The same turns and mirrors carry the whole set onto itself, and each row onto the other rows of its family. Which rows share a family with each named row? Give them in list order.
These 28 rows form 7 families of 4 rows each.
Sadok: [-13.3 -20.4  -9.1   2.1  -0.9   3.6  -8.4  30.5  13.5 -13.6 -10.2  29.5
  18.3]
nined: [-12.5  -3.8 -19.5 -21.9  -7.8  22.8  -1.2  31.6  10.6 -15.7   9.0 -12.8
  26.4]
poso: [ -4.3  14.5   3.7  -2.8  21.0 -11.8  -4.8  -5.0  -4.8 -22.7   2.2  10.9
   9.8]
riru: [  3.4  14.3   8.7   1.0   8.8 -16.4  -1.5  -5.4  -3.2   4.4   4.3   9.0
   8.7]
Lom: [-15.2  -7.8 -10.3 -25.2  -3.8  34.2   5.6  32.0   8.2  -4.5  -6.3   0.2
  21.4]
Fipom: [-15.4 -18.1  -9.4  -7.4  -3.9  29.5  -7.9  33.1  21.1 -12.9  -0.4   9.5
  27.7]
suko: [  3.7  22.2   2.6  -7.1  14.9  -6.7 -14.9  -0.2  11.8  -4.3  -1.1   1.1
  -3.3]
guka: [ 14.9   8.3  -8.5   2.3  17.0  20.3   9.0  -9.7   0.5   6.4   2.0 -12.5
  12.3]
Kaz: [ 11.2   8.0 -14.9  15.5  13.8  15.4  12.5 -10.8  -0.6   0.5  -2.5  -7.7
  16.2]
mugop: [  7.1  15.9  -5.6  -2.3  22.6  18.0  11.5 -12.3   2.2  -9.4   3.2 -10.4
   7.6]
kiz: [-18.8 -14.0 -13.9  -2.2   9.5   4.9  -5.0  36.8  -7.1 -20.0  -5.5  23.2
  18.1]
Zudis: [  6.2   8.6  10.2   0.2  14.0 -19.3  -8.4   2.0   8.2 -10.1   9.4  -2.4
   6.8]
tuz: [-10.2 -13.4 -19.1 -14.9  -9.4  28.4  -4.5  27.8  17.6 -13.6   2.3 -13.4
  20.6]
sigi: [-13.5 -16.2 -14.7  -5.8 -11.2   3.2 -13.4  34.4   7.6  -8.1   1.9  24.2
  22.9]
guso: [-10.8 -20.2 -19.7   3.9  11.2   4.4 -14.7  37.2   9.2  -0.2   2.7  22.1
  20.2]
gem: [-11.8 -24.6 -16.7   4.1   2.0   4.7  -2.6  24.2   1.1 -11.3  -9.2  31.0
  22.2]
furu: [  6.3   9.9 -10.9   1.2  -0.5   9.0  14.5 -17.8   4.6  -1.3   7.2 -11.3
  20.2]
tam: [ -1.4 -23.0  -4.3   3.5   5.2  12.9 -13.4  40.0   2.9  -4.9 -10.2  14.5
  28.6]
Zelap: [16.6 14.6  0.2 -4.8 18.9 -5.3 -0.8 -5.2  1.2  2.2  2.2  1.6 -2.8]
misiz: [-16.7 -24.3  -8.3  -2.1  -3.3  17.8 -15.3  35.5  15.0  -9.9  -2.7   9.3
  27.2]
defo: [ 15.0   9.7  -1.8   0.6   5.9  23.2   9.9 -16.9   7.4  -8.8  -9.0  -1.1
   9.3]
sev: [-11.5  -9.5 -26.0 -12.0 -14.3  26.3   8.7  28.9   4.6  -3.0  11.8  -1.0
  25.3]
tir: [ -7.2  16.7  13.3 -14.5  11.3 -11.4  -1.6   0.7  -2.9 -11.1  13.1   8.5
   3.2]
riki: [  3.0  16.2  15.0 -10.5  19.9 -11.3  -1.9   3.9  -0.9  -3.1   6.7  14.5
   5.7]
nus: [ -3.9 -16.1  -5.7 -20.7  -1.8  34.4  -1.4  32.4  17.5  -9.3  12.3   7.8
  22.4]
duzi: [-13.6 -18.4 -21.4 -11.9   1.4  29.5   5.4  31.1  10.6 -19.3  -4.4  -4.7
  25.9]
dofu: [15.9 14.0  1.1 -7.0 18.6  1.9 12.1 -7.4  3.1  2.8 -3.6 -3.2  0.9]
gafig: [  6.9   1.8  -1.3   1.6  13.9   7.8  16.3 -14.9  15.4   5.4  -9.6  -5.6
   2.5]

The rest of the family of Zelap: Fipom, misiz, dofu
The rest of the family of defo: Lom, Zudis, guso
The rest of the family of riki: Sadok, guka, tuz
The rest of the family of mugop: riru, sigi, duzi
The rest of the family of nined: Kaz, gem, tir

